Rotation paths and how fast each direction turns (degrees per step):
Each turn is a multiple of 5 degrees from 10 to 175, or 0.
Each row of a path follows its step; steps can be skipped.
Rotation 1:
step 1: [-0.08  0.93  0.28  1.09 -0.29  2.16  1.32 -0.59  0.70  3.51 -0.58 -2.33
  1.63  2.53  1.29 -0.94 -0.71  0.05  2.76  0.59 -0.04 -0.15  0.21  0.93
 -3.12 -0.65  0.96  0.25 -0.38 -0.24 -2.15  1.84  1.96 -2.63 -2.80  0.68
  1.63  0.09  0.72 -0.84 -1.90 -1.39  0.67  1.54  2.92]
step 3: [ 0.42  2.95  1.52 -0.55 -1.95  1.50 -1.97  0.94 -2.78 -0.08 -1.11 -0.06
  1.96 -0.11 -1.41  2.61  0.53 -0.65 -0.12 -1.33 -0.84 -1.15  2.32 -1.87
 -1.71 -1.82  1.08 -1.27 -1.85 -1.19 -0.02  2.93 -0.48  1.61  0.78  2.11
 -1.65  0.81 -2.23 -1.16 -0.30 -0.06  0.63  0.75 -3.03]
step 4: [-1.82  1.38  1.77 -0.38 -0.23  2.58  0.02 -4.27  0.08  1.91  0.28 -0.05
  3.61  0.42 -2.24 -0.40 -0.75  0.30  2.82 -0.79 -0.89 -2.09  0.13 -0.12
 -0.77 -1.85 -3.25 -0.26 -0.73 -0.18  1.56  0.31 -0.55 -0.25 -1.65 -2.28
  0.92  0.03 -0.07 -1.37  1.38  0.60 -0.61 -2.00 -1.23]
step 8: [-0.81  2.24 -0.98 -0.64 -0.91  0.52 -0.46  0.73 -1.76  1.96  0.76 -0.46
  1.01  1.38  1.17  3.38 -3.31 -1.30  1.78 -0.97  1.34  2.05 -0.20  1.24
  0.40  1.54  0.31 -0.68 -1.69 -0.43 -2.60 -2.37  1.18  1.04  1.38 -0.76
  2.57 -1.11 -1.80 -1.91 -1.92  1.70  2.55  0.00 -0.26]
step 13: [ 1.11  0.19  0.15  1.82  1.25  1.02 -1.39  0.63 -1.20  1.33 -1.06  2.93
  0.07  0.74 -1.31  2.16 -1.78  0.50 -0.39  0.04 -1.51  1.31  2.73  0.13
 -3.83 -3.17  1.96 -0.83  2.90 -0.93 -0.55 -0.12  0.38  2.73 -0.50 -1.68
 -0.70  1.41 -1.02  0.24 -2.16  0.79  1.20 -0.78  1.47]
step 15: [ 0.19  0.07 -0.93 -0.41  0.47 -1.19 -0.78 -0.89 -2.09  2.76  1.50  4.48
  2.79 -0.94 -1.40  1.45 -1.04  2.22  2.26  2.15  1.29 -0.61  0.13  0.49
  2.86 -0.16  1.83  0.10 -1.57 -0.65  0.61 -0.60 -0.21 -0.01  0.69  0.06
 -0.13 -2.65  0.31 -0.37  1.41 -0.21 -0.54  0.94 -3.51]
step 18: [ 1.57  3.40 -0.20  1.20 -2.03 -1.41 -0.14  4.17 -1.90  1.34 -0.28  1.02
  0.20  0.37  1.80 -0.01  0.10  0.26  0.91  0.21 -1.87 -0.08  4.23  0.30
  0.31  0.34 -0.42  1.04 -0.10 -1.35 -1.80 -0.10  3.09 -0.56 -0.10 -0.46
 -0.43 -1.26 -0.51 -1.41 -0.61 -0.25  0.18  3.13 -2.37]
step 19: [ 0.31  2.29  2.49 -0.44 -1.12  0.48  0.94 -0.29 -1.02  1.69 -1.77 -3.38
  0.89  2.89 -0.32 -1.87 -0.33  0.20  2.06  1.50 -0.18 -1.51  0.71 -2.81
 -1.02  1.24 -1.58 -0.58 -3.32  1.00 -0.14  0.79  0.37  0.93  2.27  0.67
  2.28 -2.16 -1.87 -1.51  1.92 -0.29 -0.60 -0.45 -0.86]
step 22: [-0.37  0.33  1.52 -0.02 -1.69  0.27  0.25  0.45 -0.93  0.14 -0.72  2.04
  3.13  0.88 -1.72 -1.40  1.47  1.67  3.30 -2.72 -0.56  0.77  0.32 -0.58
  0.16  1.56  2.47 -0.95 -1.26 -0.76  2.36  3.92  0.92  1.00 -0.35  0.84
 -1.33  0.09 -0.17 -0.55  1.89  0.24 -3.29 -0.83  2.07]
step 23: [-1.23  0.49 -1.18 -0.15  0.68  0.89  0.28 -2.82 -1.13  1.49 -0.50  0.63
  4.76 -1.73 -0.24  1.70 -3.11  0.92  1.68  1.27 -0.15  0.79  1.20  0.30
  0.57 -1.91  2.26 -0.44 -1.25 -1.82  1.54  0.86  2.93  1.42  1.97 -0.89
 -0.28 -0.09  0.48 -1.45 -2.33 -0.24  0.92  1.72 -1.06]
Speeds:
[-0.17  0.09 -1.13 -0.03  0.25  0.26  0.01  0.47 -0.70 -0.76  0.24  0.61
 -0.42  0.18 -0.09  0.23 -0.19 -0.60  0.22  0.32 -0.81 -0.83 -0.30 -0.22
 -0.29  0.16  1.01 -0.03 -0.30 -0.09  0.65  0.11  0.50 -0.57 -0.50 -0.37
  0.95  0.57 -0.69 -0.32 -0.57 -0.45  0.56  0.09 -0.44]
145
[-0.39  0.41  0.93  0.20  0.12 -0.32 -0.49 -0.34 -0.95 -0.73 -0.74 -0.32
 -0.14  0.74 -0.05  0.23  0.08  0.15 -0.35  0.02 -0.53 -0.91  0.97 -0.32
 -0.20  0.04 -0.53 -0.37  0.71  0.49  0.66 -0.51 -0.22  0.59 -0.65 -0.11
 -0.04  0.18  0.68 -0.12  0.53 -0.63  0.19 -0.49 -0.09]
45
[-0.33  0.62 -0.11  0.43  0.69  0.07  0.80  0.41  0.22  0.16 -0.87  0.46
 -0.60 -0.72 -0.50 -0.38 -0.39 -0.36  0.43  0.00 -0.55 -0.31  0.08 -0.03
  0.90  0.47 -0.01  0.11  0.83  0.20 -0.45  1.28 -0.01  0.59  0.15  1.02
  0.18 -0.33  0.61 -0.30 -0.23  0.05  0.06 -0.14 -0.19]
90
[-0.77  0.25  0.40 -0.60  0.23 -0.32 -0.87  0.13 -0.14 -0.64  0.05  0.47
 -1.06 -0.33 -0.17  0.20 -0.72  0.48 -0.43  0.77  0.70  0.49 -0.80  0.46
 -0.26  0.40  0.11 -0.04  0.50 -0.36 -0.04  0.35 -0.55  0.53 -0.33 -1.00
  0.25 -0.49 -0.05 -0.23 -0.06  0.73  0.19  0.27  0.57]
20
[-0.43 -0.05 -0.03 -0.65  0.65  0.59  0.69  0.19  0.48  0.12  0.54  0.44
 -0.08  0.93 -0.45 -0.01 -0.59 -0.81  0.13 -0.53  0.40  0.52  0.14 -0.02
 -0.71 -0.19 -0.51 -0.07  0.47 -0.09 -0.52 -0.94 -0.41 -0.28 -1.05  0.35
  0.15  0.29  0.54 -0.24 -0.64  0.44 -0.11 -0.81 -0.24]
90
[ 0.14  0.02  0.16  0.56  0.22  0.11 -0.37  0.09  0.98 -0.26 -0.69  0.22
 -0.01 -0.16 -0.15  0.26 -0.10  0.14 -0.05  0.03  0.18 -0.91  0.39 -0.06
  0.06 -0.63 -0.54 -0.16 -0.38 -0.04 -0.02 -0.33 -0.74 -0.33  0.54 -0.45
  0.48 -1.30 -1.19 -0.24 -0.58  0.32 -0.16 -0.95 -0.86]
70
[ 0.47 -1.51 -0.13 -0.43 -0.11  0.32 -0.59 -0.67 -0.42 -0.08  0.45  0.09
  0.03 -0.32 -0.50 -0.42 -0.30  0.12  0.07 -0.86 -0.02 -0.12  0.48  0.31
 -0.18 -0.06  0.09 -0.34  0.53 -0.28 -0.43  0.80 -0.32  0.72  0.47 -0.56
  0.66  0.34  0.29 -0.52 -0.31 -0.72 -0.88 -0.02 -0.65]
40
